In the rows, zero is written as 128.
The same turns and mirrors carry the whole set onto itself and the rows of a family onto each other. Which other rows belong to the same family as each row named below? List them in the order they appear above.
These 30 rows form 5 families of 6 rows each.
gak: [ 94 107 126 129 170 155 130 136 139 121  94 130  99]
buge: [128  90 127 122 112 139 125 131 110  95 108 144 127]
Vuz: [113 126 119 103 117 110 168 134 123 110 121 131 123]
folat: [113 112 109 128 107 146 130 131 104 101  97 131 125]
nonaz: [114 114 106 105 119 132 148 134 105 102  97 121 122]
Sak: [114 126 121 117  97 120 150 131 109 110 126 144 128]
Dubaf: [103 122  96 110 112 140 141 131 106 108 103 124 120]
Zak: [ 99 126 152 144 153 131 147 129 146 130 133 157 112]
Bon: [104 134 113 107 117 120 162 129 109 120 131 135 121]
niva: [112 136 129  98 105 116 147 122 120 119 108 146 137]
Tozur: [104 142 147 104 131 116 151 122 135 136 124 156 130]
tez: [100 135 135 123 143 114 172 124 131 129 136 144 116]
foneg: [118 107 147 121 121 115 142 134 138 114 140 163 124]
pufi: [103 117 148 131 168 152 130 117 133 130  84 144 119]
Dus: [113  91 149 138 154 149 118 133 135 116 116 157 111]
ratul: [103 129 136 113 141 110 167 132 149 123 130 142 113]
pekol: [100 109 139 156 160 154 128 127 138 122 104 147 109]
Gev: [108 102 108 117 145 153 130 133 115 108  84 120 110]
rad: [ 99 129 157 121 161 132 142 121 142 139 113 156 119]
lam: [107 133 142 127 120 113 159 129 131 124 142 156 122]
pup: [ 95 120 140 126 167 132 148 135 157 130 119 143 104]
tum: [117 121 116 108 110 137 133 121 112 110  79 133 136]
Bafa: [ 95 125 138 142 167 132 158 121 148 129 118 142 109]
fela: [126 100 133 115 103 120 139 132 121 102 128 154 130]
Nof: [111 111 127 125 142 154 123 118 119 114  70 135 127]
fad: [ 99 113  99 129 136 156 127 128 123 110  83 124 113]
Fidu: [107 103 119 145 136 160 119 129 117 108  87 133 115]
Kifus: [ 95 113 120 146 163 153 137 124 144 119  92 131 107]
mitim: [111 102 156 131 144 129 130 134 144 121 134 166 116]
lel: [120  84 135 133 137 154 115 130 118 102 101 146 120]

Same family as tum: niva, Tozur, pufi, rad, Nof
Same family as ratul: gak, Vuz, nonaz, Gev, pup
Same family as mitim: buge, foneg, Dus, fela, lel

The same turns and mirrors carry the whole set onto itself and the rows of a family onto each other. Which other rows belong to the same family as each row named below? List them in the order they appear above.
These 32 rows form 8 families of 4 rows each.
Pupin: [140 151 104 107 118 113 126 109 129 134 126 116 111 113 139  95 178 162
 104 162 168 113]
zof: [150 135 117 136 127 112 128 127 158 150 131 121 145 113 142 113 173 161
 132 158 184 120]
Dozu: [156 136 118 103 127  94 129 102 125 157 154 160 135 111 136 110 181 125
 113 150 133 144]
ripav: [154 141 120 101 128 101 128  96 127 150 153 166 133 102 135 104 170 120
 112 138 126 143]
fetov: [156 145 125 139 125 126 129 136 165 128 132 133 146  81 134  99 165 140
 124 141 172 128]
bib: [158 125 110 101 119 102 146 111 151 138 143 122 138  77 105 102 144 130
 123 137 122 104]
tokad: [120 109 127 115  98 114 126 138 119 158 135  98 133 122 121 103 142 149
 112 154 140 135]
vuki: [163 141 106 150 128 120 120 157 158 177 120 130 116 104 122 105 161 160
 117 152 131 127]
gepa: [148 156 109 110 115 119 127 120 133 119 127 122 113  93 134  86 179 148
 100 157 163 119]
vasi: [140 125 116 131 154 110 124 125 137 145 138 134 117 101 144  78 154 143
 142 149 116 166]
geron: [159 148 110 148 130 129 118 147 162 164 120 138 114  89 117  96 142 152
 116 131 118 126]
kenat: [136 142 125 135 126 111 107 127 130 168 136 132 135  98 139 142 143 154
 102 101 132 130]
volaz: [133 123 114 128 155 110 123 114 137 149 135 134 115 108 145  80 146 149
 144 143 115 162]
Lanu: [113 112 128 113  99 119 124 124 121 152 133 104 130 119 121  97 124 148
 113 138 130 130]
leb: [128 115 132 118  96 120 128 150 122 145 138 103 136 105 118  96 145 137
 107 151 135 142]
rovi: [151 137 101 145 132 115 117 135 153 188 118 127 114 121 126 109 146 175
 123 146 131 117]
fedu: [147 119 105  97 122  95 143  96 147 151 140 116 136  98 111 108 136 144
 129 138 127  95]
kenod: [149 134 115 100 129  92 127  89 123 163 151 159 133 121 139 113 173 133
 117 146 134 137]
suve: [131 136 114 130 132 116 124  95 157 150 125 126 137 121 142 110 141 169
 137 132 173 107]
Natu: [147 143 106 143 134 126 115 125 159 175 116 135 110 107 120 100 128 166
 121 126 118 116]
zikon: [140 121 113 132 153 106 125 128 135 152 137 129 118 110 146  83 161 148
 143 156 122 166]
zuvag: [138 137 123 135 125 105 108 131 128 177 136 127 137 105 143 147 152 160
 104 112 138 132]
godi: [155 115 103 100 120  87 145 111 143 159 143 109 140 105 115 116 157 149
 128 158 138  99]
rebe: [134 120 112 129 155 104 123 117 134 156 135 128 115 116 148  84 153 154
 146 151 120 161]
Kib: [143 143 128 137 124 113 110 139 131 163 138 133 138  87 138 139 152 148
  99 105 132 136]
nav: [121 117 133 116  98 126 126 136 124 141 134 109 132 101 116  92 128 135
 109 135 126 137]
vab: [147 138 118  99 130  98 127  84 126 157 151 164 131 113 137 107 162 128
 117 134 126 136]
Gav: [165 120 108 104 117  93 148 127 148 145 146 114 142  84 110 108 164 133
 123 157 134 109]
Bor: [146 140 125 138 123 108 111 144 129 170 140 128 140  97 141 144 161 152
 100 116 139 136]
Posu: [131 152 105 103 120 118 123  91 132 129 121 121 107 112 137  91 158 163
 107 145 159 107]
dob: [139 146 123 132 130 130 125 104 165 128 127 138 137  90 134  96 134 147
 130 116 159 115]
Paben: [138 158 110 106 120 126 124 103 135 116 124 127 108  91 132  82 160 149
 101 139 152 113]

Same family as zuvag: kenat, Kib, Bor
Same family as nav: tokad, Lanu, leb
Same family as rebe: vasi, volaz, zikon
Same family as suve: zof, fetov, dob
Same family as vab: Dozu, ripav, kenod

The same turns and mirrors carry the whole set onto itself and the rows of a family onto each other. Which other rows belong to the same family as each row named below? List them in the order they appear above.
These 32 rows form 4 families of 8 rows each.
Votig: [100 133 145 123 102 100 122 158 120 125]
Mut: [156 131 118 128 147 117 109 119 108 140]
Reka: [134 128 116 129 147 107 146 131  93 138]
pubu: [102 149 149 149 116 108 127 150 128 138]
Vezut: [144 136 123 144 155 118 133 125 104 146]
fidir: [146 130 106 108 133 111 125 128  97 128]
vek: [145 122 109 110 138 103 126 126  94 129]
fid: [147 142 113 143 148 120 138 125 106 144]
niku: [118 140 145 132  96 109  95 146 126 135]
bizok: [114 141 142 120 100 101  97 147 130 125]
fopeb: [120 150 146 144 109 110 100 143 140 138]
deso: [126 144 151 151 107 114 102 144 137 129]
tima: [142 130 120 129 153 105 148 127 102 139]
goto: [148 134 116 146 150 114 134 121 105 148]
padel: [118 135 143 125  98 102  98 150 131 128]
paz: [158 136 108 129 137 118 115 120 111 140]
zuvub: [135 134 111 123 142 113 149 132  93 132]
zavu: [ 99 141 151 142 105 110 124 154 117 137]
fugur: [121 135 147 127 100 104  97 148 128 115]
Sumim: [121 143 149 150 107 109 105 146 139 140]
nulo: [131 127 121 124 152 110 143 135  90 134]
rut: [107 143 154 154 114 111 127 152 128 129]
davo: [144 123 115 107 143 108 119 127  96 127]
kugo: [ 98 141 145 123 107  99 123 155 119 122]
vep: [145 124 116 112 144 100 137 128 100 128]
dukud: [156 133 119 136 152 109 132 120 112 143]
Dul: [158 129 113 127 140 110 113 117 107 140]
Rup: [103 136 150 130 104 104 123 157 117 115]
rubev: [111 146 151 150 104 115 108 147 130 143]
Siko: [103 142 151 149 111 107 127 155 127 137]
rafut: [159 128 114 119 143 104 121 121 111 135]
Limin: [104 136 146 123  97 105 111 154 116 128]

Same family as fidir: fid, deso, paz, zuvub, fugur, rut, Rup
Same family as dukud: niku, tima, zavu, vep, rubev, rafut, Limin

